A single turn carries every row of the set below to another of its rows. Some are shown first; where does it send the rows asked next?
tibov: [-0.10 -1.62  1.34 -1.80 -1.25  1.10  0.65  0.44 -0.90 -2.17 -0.34 -0.99
  0.21 -1.16  0.93  1.02 -0.78  0.03  0.43 -1.15 -0.53  0.01  1.03  0.87
 -1.88 -1.15 -0.53 -0.28  0.44  2.47 -1.13  1.39 -0.95  1.43  0.71]
farel: [-1.39 -1.51  0.21  0.28 -0.29  2.08  1.31  0.88 -0.77 -1.04  0.42  0.90
  0.27 -0.10  0.00 -0.35 -1.75  0.05 -0.24 -1.22 -0.77 -0.02 -0.26  2.75
 -0.38  1.35  0.31 -0.44  0.80  1.11 -0.58  1.10 -1.24  1.38 -0.43]
bovu: [ 0.83 -0.15  0.76 -0.16 -0.01  1.80  1.06 -1.89 -0.37  0.26  0.71 -1.79
 -0.02 -1.26  0.16  1.05  0.92  0.25 -0.37  0.07 -0.03 -1.44 -2.12 -0.29
 -0.45 -1.80 -1.97  0.47  0.78 -0.20  1.26 -0.28 -0.91  1.13 -1.87]
kogo: [ 1.21  0.27 -0.39  0.48 -1.35 -0.42  2.30 -1.05 -0.03 -0.84  0.06  0.80
  0.12  2.63 -0.37  1.92 -0.53 -0.06  1.66  0.23 -0.65 -1.88 -0.57  1.06
 -0.47 -0.60 -0.80 -1.68  0.71 -0.10 -1.10  0.28  1.27  1.80 -1.44]
navo: [ 0.88 -0.01 -0.54 -0.41 -1.54 -0.42  0.70 -0.21 -0.16 -1.56  1.42 -0.36
  0.12 -1.38  1.27  2.14 -1.20  1.70 -0.24 -2.13  0.25 -2.01 -1.68 -0.02
 -0.95 -0.15  0.89  0.20 -0.47  0.89  0.70  0.86 -0.05  1.36  0.79]
vor: [-1.36 -1.95 -0.38 -1.18  0.92  0.49  2.60  1.49  1.33  1.50  0.15 -0.31
  0.27  0.22  0.34  1.32 -1.83 -0.14 -0.29  1.03 -0.23 -0.05  1.27  0.31
 -0.72  0.31 -2.58 -0.66 -0.74  0.55 -0.38  2.59  1.05 -0.28  0.80]
fimu: [ 0.63  1.59  0.97  0.75 -2.54 -2.35  0.39 -0.69  0.21 -1.23  0.82  0.48
 -0.07 -0.31 -1.53  3.15  1.49 -0.38 -0.30  0.56 -0.36 -0.29 -1.58  0.55
  0.17 -0.89  0.30  1.34 -0.94  0.76 -0.76  0.64  1.82  0.14 -0.54]
sif: [-2.07 -0.50  0.28 -0.87 -1.05 -2.01  2.42  1.64 -1.02 -0.31  1.55  0.42
 -1.54  0.67 -0.21  1.48  1.78 -0.32  1.62  0.44  0.59 -1.20 -0.21  0.90
  0.95 -1.33 -0.70 -1.29 -1.10  0.93 -0.06  1.18  0.46  2.21 -0.49]
Ronu: [-0.38  0.98 -1.95 -0.59 -0.29  0.81 -0.36  1.23  0.71  0.84  2.03 -1.85
  1.03 -0.69 -0.48  0.56  0.73 -0.23  0.10 -0.78 -1.28  0.25  2.66 -0.29
  1.42  0.60 -0.38 -0.88 -0.23  0.40 -0.49 -0.01  0.32 -0.34 -2.06]
zol: [-2.89  1.78  0.89 -0.58 -1.16  1.71  0.89  0.75  1.48  0.19  1.16 -0.12
  0.05 -1.74  0.31  0.43  0.81 -0.02  1.63  0.38  1.15 -1.13 -0.14  1.17
  0.46 -0.80 -2.02  0.52 -0.98  1.87  0.33 -0.17  0.99  0.64  1.89]
karov: [ 0.04 -0.71  2.26  0.18 -0.76 -0.68 -0.13 -2.60 -0.09  0.73  2.01 -1.27
  0.86 -0.82 -0.83  1.18 -0.10 -1.29  2.08 -1.53 -1.44  0.72  0.20 -0.10
  1.25  1.11 -0.65  0.81  0.09  0.69 -1.18 -0.52  1.05  0.35 -2.50]
puru: [-2.04 -0.06  0.44  1.63 -1.33  1.15  1.55  0.77 -0.50  0.31 -0.23  1.78
  0.14 -1.17  0.28  1.64 -0.32  0.59  1.04  1.56 -0.66 -0.96 -0.31  0.91
  1.18 -0.23 -1.85 -1.47 -0.32  2.16 -1.22  1.48  2.00 -0.06 -1.36]
kimeg: [ 1.71  1.56  0.07  0.96 -0.60 -1.62  0.38 -1.06  0.78  1.29  0.89 -0.01
  0.08 -0.88  0.54  2.40 -0.13 -2.18 -0.64  1.22 -1.08  0.27 -0.45  1.09
 -0.21 -0.03 -0.62  0.80 -0.41  0.14 -0.48 -0.90  3.32  2.12 -1.13]
semad: [-0.41  0.15  0.76 -0.22 -1.77  4.34  2.21  1.76  0.15  0.16  1.39 -1.02
 -0.35 -0.50  1.49  1.46 -0.06  0.27  0.24  0.62 -1.08 -1.06 -0.13  1.02
 -0.03 -0.75 -0.65 -0.55 -1.25  1.01 -0.26  0.51  1.84  0.39 -0.02]
Dut: [-0.07 -0.87  1.20  0.05 -1.94  0.00 -0.64  0.07 -0.02  0.14  2.46 -0.96
  0.93 -1.08  1.14  2.78  0.41  0.65  0.28 -1.11 -1.25 -1.48  0.76 -1.08
 -0.37 -0.05  0.94  0.77 -0.88  1.33 -2.23  0.74  1.95  2.39 -1.39]
tur: [ 0.35 -0.43 -0.64  0.49  1.09 -1.05 -0.92 -0.29  0.95  2.30  0.42 -1.23
  0.64 -0.85 -0.49  0.29 -0.36 -1.88 -0.13  1.78 -1.11  1.13  1.62  0.70
  0.63  0.14 -0.68 -0.74 -1.30 -1.68 -1.04 -0.41  1.60  1.01 -0.57]
nida: [-1.31  1.47 -0.08 -2.11  0.34 -2.46 -0.35 -1.78 -0.07  0.67  1.41  0.19
  0.17 -1.12 -0.96 -1.40  0.80 -1.08  1.14 -0.19 -0.23  1.02  0.45  1.31
  0.58 -0.64 -0.22  0.24  0.21  1.73 -0.49 -0.41  0.84 -0.37 -0.31]
Konab: [ 0.56  0.53  0.66  0.16  1.31  1.25  2.44  0.64  1.52 -0.28 -1.13  0.27
  1.03 -0.02  0.10  0.24  0.00 -0.23  0.88  0.72 -0.22  0.29  0.30  1.79
 -0.65  0.89 -3.35 -0.33  0.63  0.31  0.70  0.68  2.50  2.13  0.31]
Deno: [ 1.74  0.22  1.56  0.11  0.15  1.59  1.73 -0.62  1.42 -0.03  0.86 -0.97
  0.17 -1.70 -2.70  1.17 -0.23 -0.57  0.77  0.69  0.23  0.40 -0.25  1.77
 -0.88  1.74  0.48 -0.46 -0.05 -2.19 -1.31  2.12  0.51  1.32 -0.12]
ripot: [-1.22  1.59 -0.88 -2.57 -0.73  2.66  1.38  2.18  1.10 -1.35  0.52 -0.99
  0.43 -0.81 -0.59  0.25 -0.83 -0.02 -0.80  0.18  0.85  0.66 -0.77  1.18
 -0.09 -0.67 -0.15 -0.11 -1.13  0.51  1.60  0.31  1.57  1.15  0.10]
des: [ 1.21  0.25  0.05  1.36 -0.92 -1.47  0.08  1.31 -0.21  0.46  1.43  0.35
  1.27 -1.62 -1.19  2.09 -1.20  0.52 -0.79 -1.13 -0.27  1.41 -2.01  0.41
 -1.13  0.51  0.06  0.06 -1.17 -0.76 -0.80  0.38  3.17  0.36 -1.11]
Komuz: [ 0.71  1.80  0.96 -1.52  1.97 -1.28  1.58 -1.46 -0.17 -0.84  1.12  0.61
 -1.58 -0.05 -0.25  1.68 -0.81 -0.58  1.56  1.92 -0.43 -0.97 -0.91  1.18
  0.47  1.25  0.42  0.16 -1.43  0.90  1.30  0.15  1.25  0.68 -0.37]
Suv: [ 0.51  0.08 -0.44  0.21  0.33 -2.05  0.40 -0.61  1.25 -1.03  1.01  0.68
  2.30  1.92 -1.47 -0.56  1.60 -0.69 -0.49  0.11 -1.34 -1.78  0.63  0.16
  0.48  1.55 -0.90 -0.09 -0.33 -0.45  0.08  0.57  1.88  1.33 -1.26]
lefar: [ 1.23 -0.74  0.44 -2.15  0.41  1.10  0.45  0.18  0.71 -0.08  1.60 -1.32
 -0.25 -2.11  0.16  0.23  0.88  0.29 -1.78 -0.04 -2.72 -0.75  2.01  1.39
 -0.43 -0.65 -0.13  0.74 -0.02  2.59  0.99  1.25  1.26  1.70 -0.17]
tilas: [-0.01 -0.66  0.35 -0.74  0.01  0.11 -0.06 -0.30  0.79 -0.47 -0.41 -0.37
  0.16 -1.50 -1.30  0.00 -1.30  0.51 -0.88 -1.05 -1.24 -0.23 -1.58  2.44
  0.21  1.07  1.42  1.77  1.14  1.12  1.65  1.40  2.07  0.36 -1.81]
pifa: [ 1.14 -0.66  0.18 -1.66 -0.04 -0.73  0.04 -1.41  0.72  1.46  0.27 -1.00
  0.92  0.66 -0.47  1.26 -2.03 -0.29  1.74  1.49  0.15 -1.50  0.07 -1.08
 -2.43  0.18 -0.62  0.01  0.24  0.03 -1.40  0.15  1.17  1.35  1.40]
kez: [-0.03 -1.74  1.59  0.20 -0.67 -2.45  1.12 -1.04 -0.21 -0.06  1.05  0.08
  0.40 -0.73  0.91  1.06  0.36 -2.06  0.87 -1.47  0.98 -1.19 -1.77  0.65
 -1.71 -0.28 -1.22  0.42  0.57  1.78 -0.77  0.23  2.24 -0.94 -1.75]
gele: [-1.82 -1.53  0.58 -0.69 -0.75  0.93  1.75  1.92  0.69  0.84  2.16  0.51
  1.20  0.14 -0.57 -1.64 -1.07 -0.25  0.60  1.07 -1.52  0.49  0.56  1.34
  0.30  1.55  0.05  0.74 -1.20  0.23  0.24  1.12 -0.12  1.86  1.46]
bege: [-0.58 -1.27 -0.28 -0.97 -1.92  1.55  1.07  0.75  1.01  0.85  0.92 -1.76
 -0.29 -0.95 -0.81  0.70  1.15  0.44 -1.03  0.01 -0.51 -0.14 -1.07  1.16
  0.00 -3.10  0.32  0.62  0.28 -0.54 -1.55  2.38  0.53  0.77 -2.35]
kis: [ 1.09  0.53 -0.44 -1.10  0.87 -0.27  1.05  0.11  1.21 -0.11  1.51  0.72
 -0.70  0.21 -0.16  1.10 -0.34  0.28  0.81  2.32 -1.12 -0.11  1.47  1.86
 -0.23 -0.32  1.95 -0.83 -1.83  0.15 -2.67  2.14  2.51  0.99  0.12]
Lel: [-0.01 -0.18  1.56  0.02 -0.48 -0.64  1.17 -2.25 -0.20 -0.19 -1.65 -0.09
 -0.67 -0.37 -0.83  2.72 -2.32 -0.24 -0.31 -0.34 -1.23 -0.89 -0.34  0.95
  0.23 -0.80 -2.64 -1.46 -0.99  1.05 -1.39  1.06  1.19 -0.01  1.19]
gade: [ 0.52 -0.35 -0.86 -1.13 -0.44 -2.38  0.10  0.32  1.12  0.12  1.16  0.48
  1.01 -1.18 -1.09  4.10 -0.11  1.18 -0.30  0.70 -0.71 -0.18 -0.38  0.34
 -1.13 -0.05 -1.52  0.25 -1.61  0.66 -1.66 -0.04  0.33 -0.90  1.70]
Fasa: [-0.83  2.28  0.71 -0.19 -1.06  2.59  0.33 -1.20  0.53 -0.68  1.32 -0.77
  0.97 -0.47 -1.59 -1.72 -0.88 -0.27  0.41 -1.87  1.02  1.11  0.50 -0.19
  0.05 -1.01 -1.36 -0.90 -0.88  0.83  0.21  0.32  1.39 -0.15 -0.64]
mepu: [-0.74 -2.40  0.18 -0.15 -0.06 -0.57 -0.56  1.07  1.38  1.08  0.73 -0.18
  0.76 -0.21 -2.55  0.40 -0.26  1.29  1.23  1.33 -0.26 -0.03 -0.95 -0.49
 -0.54  1.69  1.17  1.77 -0.14 -0.10 -1.02  0.60  1.51 -0.53 -0.10]
zateb: [-1.31  0.43 -1.13 -0.92  1.10  0.79 -0.35  0.45  0.99 -0.59 -0.06 -0.90
  1.09 -0.60 -2.57 -0.25 -0.33 -0.46 -0.68  0.17  0.48  1.52  0.33  1.01
  0.65  0.71 -0.46 -0.74 -1.18 -2.08  0.82  0.08  0.30 -0.30 -0.83]
Sov: [ 0.28  0.60  0.03 -0.53  0.00 -1.04 -0.42  0.95  0.62  1.46  0.90 -2.90
 -0.54 -1.71  0.28  1.41 -0.83 -1.18 -0.41 -2.58 -1.33  0.02  0.17  1.26
  0.64  0.91 -0.24  0.69 -0.66 -0.63  0.43 -0.69  2.28  2.16 -0.05]
duz: [-0.40 -0.66  1.66  0.89 -0.50  2.71  0.84 -1.25 -0.95  0.37  0.64 -1.23
 -0.38 -0.67  1.77  2.34 -0.96 -0.48  0.64 -0.08  0.37 -1.38 -0.48  0.50
  0.63  0.15 -1.42 -1.46 -0.51  1.13 -1.56  1.50  0.01 -1.72  0.20]
gebi: [-0.21 -2.33 -0.32  0.26 -1.39  0.49  1.84  1.10  0.45 -0.55  1.33 -0.12
 -0.23 -0.14 -2.27  1.24 -2.13  1.14 -0.55 -1.19  0.22 -1.41 -1.22  1.03
 -0.27 -0.25 -0.90 -0.79 -1.74 -0.12  0.18  2.03 -0.91 -1.29 -0.01]
norat: [-1.49 -0.53  2.24 -0.85  0.68 -0.57  1.56 -1.12 -0.37 -0.25  2.20 -0.15
  0.83 -1.29  0.64  0.29  0.03 -1.05  1.40 -1.43  2.79  0.90 -0.65  1.69
 -0.17 -0.88 -1.67 -0.67 -1.05  0.15  0.87  2.26  0.28  0.82 -0.24]
leg: [ 0.46  0.02  0.05 -1.79  0.38 -0.41  0.75 -0.33  1.84 -0.39  1.87  0.42
  2.98  0.97 -0.59 -1.39 -1.94 -1.70  0.05  0.50 -0.12 -0.02  0.35  0.21
 -0.08  1.35 -1.25  0.83 -0.79  0.52  0.50  1.15  1.88  2.60  0.52]
sakof: [-0.55  1.71  0.05 -0.22  0.17 -0.39  0.20  1.30  0.63 -0.73  0.49  1.31
  0.72 -0.43 -2.56 -1.54  2.26 -0.12  0.64  1.06 -0.63  0.08  0.29  2.56
 -0.53 -1.10 -1.22 -0.50 -0.13  1.15 -0.90  0.38  2.49  1.57 -0.70]
pupub: [ 0.16 -1.18  0.58 -0.48 -0.77 -4.32  0.06  0.17 -0.02  0.05  0.57 -0.81
  0.44 -0.51  0.18 -0.61  1.59 -1.67  0.64  0.12 -0.93 -2.42  0.14  0.20
 -0.11 -0.64 -0.66 -0.27 -0.50  0.81  0.34  0.77  2.28  0.57 -0.40]
Musav: [-0.90  0.20  1.35 -0.21 -1.25 -1.40 -0.54 -1.22 -0.86 -1.00  0.31 -0.82
 -0.47 -1.17 -0.39  2.83  0.19 -0.17  0.52  0.29  1.16 -0.55 -0.70 -0.57
  0.76 -1.23 -0.40 -0.01 -1.46  1.60 -1.68  2.33 -0.12 -1.94  0.82]
Kif: [-0.51 -2.35  2.15 -0.36 -2.04  0.00  1.89  0.20 -0.21 -1.15  1.13  0.02
  0.49 -0.22  0.45  1.92  2.21  0.24  0.93 -0.89 -0.61 -0.05  0.25 -0.18
 -2.72 -0.63 -0.97  0.71  0.12  1.43 -1.55  0.13  0.38 -0.91 -0.65]
meba: [-0.96 -0.71  0.34 -1.27  1.49 -0.13 -0.62 -1.07 -0.10  0.15  1.28 -0.74
  0.32  0.16  2.25  1.05  0.89  1.27  0.48  1.65  0.57 -0.61 -0.53 -0.98
  0.09 -2.64 -0.80  0.88 -1.70  1.22 -0.48  0.59  1.24  0.11 -1.24]
Naken: [-1.16  0.22  2.59 -0.22  0.30 -0.36  0.15 -0.61 -0.45 -0.29  1.36 -0.07
  0.67  0.67 -1.61  1.62  0.29  0.29  1.92  1.67 -0.70 -1.56 -1.05  1.55
  0.30 -1.06 -0.63  0.75 -2.94 -0.60  0.15  1.42  1.58  0.02 -2.98]
Rabig: [ 0.74 -1.82  1.33  0.65  0.68  2.00  1.18 -1.20  0.68 -0.48  3.11  0.25
  1.45 -0.62  0.26 -0.10  2.04  0.68 -0.08 -0.75 -0.52  1.18  1.73  1.29
 -0.27 -0.55 -2.03 -0.28 -1.30  0.63 -0.67  1.26  0.45 -0.04 -1.50]
Zosok: [ 0.15 -0.65 -0.76 -1.70  0.57  0.50  2.13  0.11  1.51  0.48  0.51 -1.43
 -1.45 -1.94  0.54  0.89  0.09 -0.01 -0.64  0.15  1.53  1.76 -0.97 -0.15
  0.23  0.42  0.98  0.60  1.21 -0.13 -0.71  1.59  0.23  1.42  0.48]

bege moves to Zosok
gebi moves to vor
Suv moves to pupub
Where do these go?
norat moves to Rabig
duz moves to semad
puru moves to zol

